Each path below is one point turned by a fixed rotation once a step. After each direction that follows a path, write how fast that rotation turns it, in degrees each step (0 if it stays still).
Each turn is a multiple of 5 degrees from 10 to 175, or 0.
Each row of a path follows its step; steps can be skipped.
path 1
step 0: [-5 1 32 30 -11 -15 -16 -22 5 -24 23 -6 -11 -6 -35 -15 0 12 10 -40 0 -41 15 -6 19 10 -11 24 -11 -5 -31 -7 -3 -11 14 19 10 32 -7 -45 33 13 -47 -2 -33 15 -21 13 -5 16 1 8 30 36 -14 -11 9 -31 -7 5 -30 -17 -18 -24 4 13 17 -18 2 31]
step 1: [-5 -25 -9 1 5 14 -11 15 8 0 2 10 -16 -4 13 2 3 16 -11 19 9 -17 10 3 -10 34 9 24 1 3 -4 36 -8 -41 35 50 -25 17 -34 22 24 -4 -19 5 -32 -8 16 34 5 9 -3 3 -31 -22 45 18 -1 28 12 24 58 -22 8 18 -24 19 1 0 6 13]
step 2: [7 29 24 -5 -20 -8 0 1 -11 -27 0 -20 -31 -19 -1 20 -4 43 -27 24 -8 -8 -13 -7 -11 -24 35 -6 1 4 32 -44 -9 -21 8 -14 -34 3 -21 38 -3 -54 23 15 16 14 2 17 5 -11 22 -26 8 -18 -28 -1 23 6 -14 32 -31 10 -2 28 -6 8 -15 -15 -10 -11]
step 3: [29 42 -11 9 -25 -3 -9 -4 -8 -29 -2 -5 6 -20 15 -32 3 14 47 -25 2 0 -19 -14 0 15 -15 -38 27 -29 1 -15 6 -5 -25 14 3 -18 13 11 34 34 -23 -12 -14 29 -24 13 10 11 22 -18 -2 43 -8 21 18 7 12 11 -11 17 -10 -4 12 -27 -6 21 -17 53]
step 4: [-16 23 -38 1 -19 -22 2 -19 18 -13 -46 19 8 23 -13 -22 0 1 -4 -3 -18 -18 -2 28 -9 6 -17 21 -30 -8 -8 -7 -16 10 3 10 -41 -13 -18 -17 3 27 -5 38 -26 -22 10 3 -7 27 -32 17 28 -16 23 -13 32 10 48 9 31 -37 11 13 30 9 6 -1 18 22]
step 6: [20 -16 68 24 -7 -14 -30 27 -2 13 35 -2 -31 -19 -14 -12 -32 19 28 31 17 1 -16 -4 -3 10 29 -2 -13 -29 4 -10 -1 -6 -23 25 1 -26 -1 -13 29 -18 -20 -28 -24 13 -9 25 17 -7 -21 4 -5 9 24 -7 12 11 -1 17 -13 -30 -38 -20 -5 -11 -7 8 2 26]
step 11: [57 -1 44 -4 -35 13 2 4 -13 5 7 -3 -12 3 2 -3 -26 -5 -19 8 -13 3 11 28 8 -16 -14 -18 3 3 -19 -27 -9 8 7 35 2 -21 -35 11 11 -34 18 6 -11 -23 -2 -23 -34 -21 -5 23 22 7 18 -11 6 -9 25 4 28 -10 0 23 31 35 -6 -8 -57 10]
step 12: [-12 7 44 32 32 -2 -29 -8 12 21 7 -31 -21 12 -54 -2 15 -12 32 -18 -8 11 25 -4 31 20 23 39 1 5 -12 -31 -6 6 24 12 -17 -10 12 24 17 4 -13 -9 -2 32 -5 24 -34 2 13 -9 24 30 -10 19 25 -12 -14 31 0 -14 -21 -2 8 -24 2 -10 0 21]
step 14: [7 -15 -7 -22 -2 -36 1 15 -5 -24 -15 -21 -29 -22 -1 -17 -10 22 -19 19 -31 7 -6 -1 -8 -23 -5 -31 2 42 -8 -9 -26 0 1 28 -17 21 -23 46 12 -38 20 27 6 13 -17 -11 35 33 -5 -30 6 -34 17 15 12 -9 1 10 11 35 -9 25 5 42 4 9 -6 17]
step 15: [21 17 5 23 -12 -18 -28 -30 11 -12 20 -3 -6 -33 7 -17 -19 49 27 -35 -5 3 -7 -7 -21 17 -15 -11 5 -38 -8 -38 -1 -6 3 8 -42 -13 44 28 23 -2 11 -8 8 22 2 -25 -19 -44 8 -15 25 39 -27 -8 -4 13 5 9 12 10 19 3 14 2 -2 -11 24 16]
[0 -4 3 4 1 7 -5 -2 -4 -7 -3 3 3 2 0 2 -1 -4 4 -2 -1 7 -5 7 4 0 1 4 -11 -3 3 -10 7 13 -2 -8 -5 1 -2 0 0 4 2 -8 -1 -2 4 3 0 7 -3 3 -4 -2 2 4 5 -7 4 -10 7 1 -3 -2 2 -1 -3 -5 -13 2] | 55
[6 -3 3 -2 0 2 9 2 4 -4 5 3 -2 2 5 -3 -7 -3 6 5 5 -2 -6 5 5 -7 3 -7 2 0 2 6 -7 2 -6 8 1 -3 1 4 -5 1 -8 1 -7 -5 7 4 -5 -2 -9 -6 0 0 12 4 -9 2 8 -5 3 -4 4 4 -6 -6 1 3 -5 3] | 145
[-2 -4 2 -2 5 12 1 9 -7 0 -5 -1 1 -7 -11 -3 -4 6 4 4 3 -1 -5 -4 6 4 4 -9 -2 4 0 6 -1 -2 -1 -7 -7 1 -5 0 -5 -2 0 0 5 -7 6 1 6 -7 7 3 -2 -7 0 5 6 0 2 2 -6 -4 -6 -1 -7 -4 -6 4 7 -1] | 95
[5 3 1 -1 2 -3 0 -4 -1 0 2 6 -2 -4 -13 6 -8 -7 3 -4 10 3 -5 -3 -3 -2 -1 -5 -3 -3 -2 2 8 1 1 4 4 4 15 3 11 5 -4 -4 -1 1 -3 3 -4 2 -3 1 4 -3 2 3 6 -3 -3 8 -1 0 7 -6 -2 -2 -8 -4 8 4] | 120
[4 7 -5 0 5 6 -7 -4 -3 -4 5 2 0 -8 2 7 6 9 2 4 4 -3 2 6 -5 1 -4 3 9 -5 -10 12 3 2 -3 -3 -5 -1 3 1 -4 -5 0 -1 1 -7 1 -3 -5 3 0 5 5 4 0 4 -4 0 -6 0 1 -4 2 -4 4 4 -8 8 -12 -1] | 175
[5 11 11 4 5 -3 -1 -3 0 4 -4 6 6 3 2 2 -4 -8 1 1 -4 0 9 1 4 3 -7 -7 -9 -3 -1 9 -1 -4 -3 -3 -4 -10 -3 -4 -1 4 9 2 4 5 -1 5 3 0 3 2 10 -3 -2 -2 -5 -3 10 -2 -2 2 7 -2 -4 4 -1 3 0 2] | 60
[6 -8 -5 3 -6 3 3 -4 -9 6 -6 -4 -2 2 -1 1 -6 -2 2 1 4 1 -4 7 1 7 -1 -3 13 -1 1 0 -4 -3 -1 1 10 -2 -9 -4 9 1 -3 -6 -6 3 -5 -1 10 0 2 7 -1 3 2 -9 -1 0 1 -3 0 7 2 -4 -5 5 -9 2 -6 4] | 140
path 2
step 1: [-10 6 -9 -1 35 -5 16 6 -11 -4 -4 2 -6 -15 26 13 10 -10 -6 4 14 35 31 10 -34 -28 18 22 17 -30 32 11 -11 18 20 -17 24 18 -26 7 -23 32 -20 -7 -26 -38 25 -7 4 -18 33 6 -17 33 -10 -35 10 -5 1 -2 -11 31 -18 9 22 12 -52 22 -21 -15]
step 2: [-14 -6 17 25 -22 -4 -24 -36 -24 3 25 -9 -27 -7 -1 17 23 18 33 29 11 -10 -24 -8 -18 19 15 6 22 16 11 -39 -10 19 -35 -29 37 -2 27 4 -41 -33 8 -14 6 4 -16 -19 -24 -8 -11 13 21 11 -39 -5 -17 44 1 2 18 11 -9 8 18 -22 -10 4 -4 -16]
step 3: [11 8 -6 -4 -18 38 -37 -19 8 -2 4 -2 29 6 -16 -17 -23 26 -13 16 -36 35 31 18 38 -39 2 2 5 -5 -11 2 27 8 2 -28 29 19 -2 -43 -23 5 -28 -26 11 9 -26 42 -4 -4 2 -12 28 2 18 -3 -19 18 -20 9 -23 10 -1 -21 -6 14 -23 -10 29 -11]
step 5: [-8 26 -11 7 -5 -19 11 28 -10 -35 -8 18 -22 -7 7 -8 5 0 3 48 21 35 6 -1 19 -14 -5 29 1 -17 -9 -19 -54 15 -30 23 -6 21 5 -14 -20 -9 6 -4 5 0 -21 11 -58 -10 7 25 -18 -23 -15 -19 28 53 -18 11 9 -2 -28 1 16 -18 -3 18 -16 -11]
step 6: [8 2 -20 -21 7 -10 -29 -50 -24 6 -23 0 -2 -21 6 2 9 4 -27 2 31 5 24 -7 14 -19 -11 -16 48 10 -17 -21 15 3 3 -23 23 -15 9 -8 -37 -19 -31 4 6 -1 -2 5 -36 35 -18 -15 19 33 5 -19 -24 -34 -33 -6 -9 -5 -16 -29 -6 21 2 50 -7 -9]
step 10: [6 5 -3 -7 -14 36 -50 1 -37 13 -35 27 5 -15 5 23 17 -34 19 4 -2 8 1 5 -19 6 -11 -8 24 15 -16 2 -11 10 7 -20 13 13 -37 -21 -33 -4 -20 44 -11 34 4 -1 -15 -5 -17 -15 -28 -13 -4 -45 6 18 -5 18 -3 -27 -16 -1 -8 -18 -41 -34 11 21]
step 12: [0 -18 -5 12 7 4 -26 -21 -24 2 -21 -21 -26 -5 -30 -10 13 14 -28 -17 29 7 0 -7 10 -23 13 27 -9 -27 4 0 -2 14 -25 -11 -1 3 27 8 -24 26 -12 9 13 -6 -32 11 8 -31 7 -23 -25 23 -46 -7 -22 15 1 -10 -5 -26 -9 -43 53 -18 13 47 20 16]
step 13: [1 -30 4 -3 -1 35 1 35 -17 9 -1 17 -9 12 2 -7 -27 -11 -6 -1 -36 7 16 11 -2 12 -25 14 19 17 16 -34 -16 17 4 18 34 -10 -16 -38 -20 11 -15 -10 -8 32 -4 8 -18 30 8 22 30 34 0 -49 -19 11 7 16 24 -25 -4 22 17 3 -34 43 8 25]
step 15: [-7 22 16 18 7 5 -16 -1 -5 -20 3 -2 0 -35 -6 -18 -16 7 -11 -7 1 -12 -21 -28 11 -38 -6 18 4 -11 6 26 -1 -15 -5 -14 54 4 15 14 -42 -6 16 16 18 37 -9 -11 -50 -19 -8 -22 -16 7 2 7 -10 41 -6 -71 20 27 -5 7 21 -9 -13 7 9 15]
step 16: [25 -1 8 3 36 29 4 5 -4 0 -24 27 3 14 -40 16 -7 6 -19 8 -6 34 6 5 19 9 1 -20 15 38 -36 -28 -17 22 -2 -27 22 37 45 -28 -14 6 -27 4 -34 -4 30 16 19 -2 -25 13 -2 -11 -8 -22 9 20 -27 4 -5 11 -4 -15 23 9 -12 23 20 33]
[3 4 -7 -3 5 1 -4 5 8 -1 -3 6 1 -3 -5 -5 -1 0 4 -1 -4 4 2 -4 -4 -2 -1 2 1 0 1 -2 5 6 -5 -5 4 5 7 2 6 -1 -10 4 -5 6 1 -2 -3 4 -5 -5 1 -4 1 9 6 5 1 -2 3 4 8 -4 -8 -16 -2 -11 4 -3] | 60
[-7 -7 -2 4 5 -2 -1 -5 0 -1 3 6 4 9 8 -5 -3 -1 8 1 -5 0 3 3 10 -5 -2 8 1 -4 4 3 1 1 1 2 1 -11 16 8 1 -6 4 4 -4 0 3 -1 -5 -1 2 1 6 4 5 -6 5 2 -2 2 5 -5 0 2 2 5 -2 -8 -1 6] | 170
[12 1 -5 -7 3 -1 -6 1 -7 0 9 -4 2 4 -3 3 -7 -4 3 -2 -1 -5 -8 3 -8 -6 -1 4 -1 -3 -2 0 -4 -1 1 -1 0 2 -5 -6 4 5 -1 5 0 0 5 -2 2 -4 9 3 -1 3 7 0 9 -7 4 10 5 7 -7 1 -3 2 -4 -7 -7 2] | 110
[3 1 2 5 3 8 2 -5 -3 5 8 -4 0 -5 8 5 0 3 1 3 -9 8 -4 -2 -4 4 6 1 -2 10 -3 5 1 -1 -1 -1 5 1 0 10 -7 3 1 6 -12 -7 8 -2 4 -1 -5 -1 -8 -4 -2 -2 -2 -2 -7 -2 -2 9 3 4 1 5 1 -8 0 -6] | 45
[0 -5 2 -13 2 7 -4 4 3 7 0 -3 -8 1 4 1 -4 -9 -4 -6 -1 -4 2 -6 4 1 4 -5 -7 0 2 8 -11 0 0 -4 -3 -3 3 -2 0 8 5 9 -4 4 0 -3 3 -1 -6 -7 4 -4 0 -3 -1 1 5 -2 10 -1 3 3 5 -3 1 7 9 5] | 20
[2 4 7 2 -4 0 -9 -1 -4 -3 7 2 -1 6 2 -7 0 2 1 4 -6 1 2 -1 -1 15 4 -4 2 7 2 -4 -6 -8 -1 4 0 3 2 -1 2 -2 2 -4 -2 12 -2 -1 -3 1 1 12 -14 -1 1 0 8 5 2 -2 5 -5 -3 -2 -1 -2 -6 2 6 4] | 135
[1 2 -7 -6 0 -11 5 -4 -4 7 5 0 -6 -4 5 0 8 5 -3 5 7 3 3 -10 2 -1 -7 3 1 0 2 -5 3 -1 -4 2 -6 0 -1 -4 6 10 -5 -3 -4 2 15 1 -6 -6 -4 1 -1 5 -7 -2 0 -1 -3 0 -2 -3 2 -3 1 3 1 -3 6 11] | 65
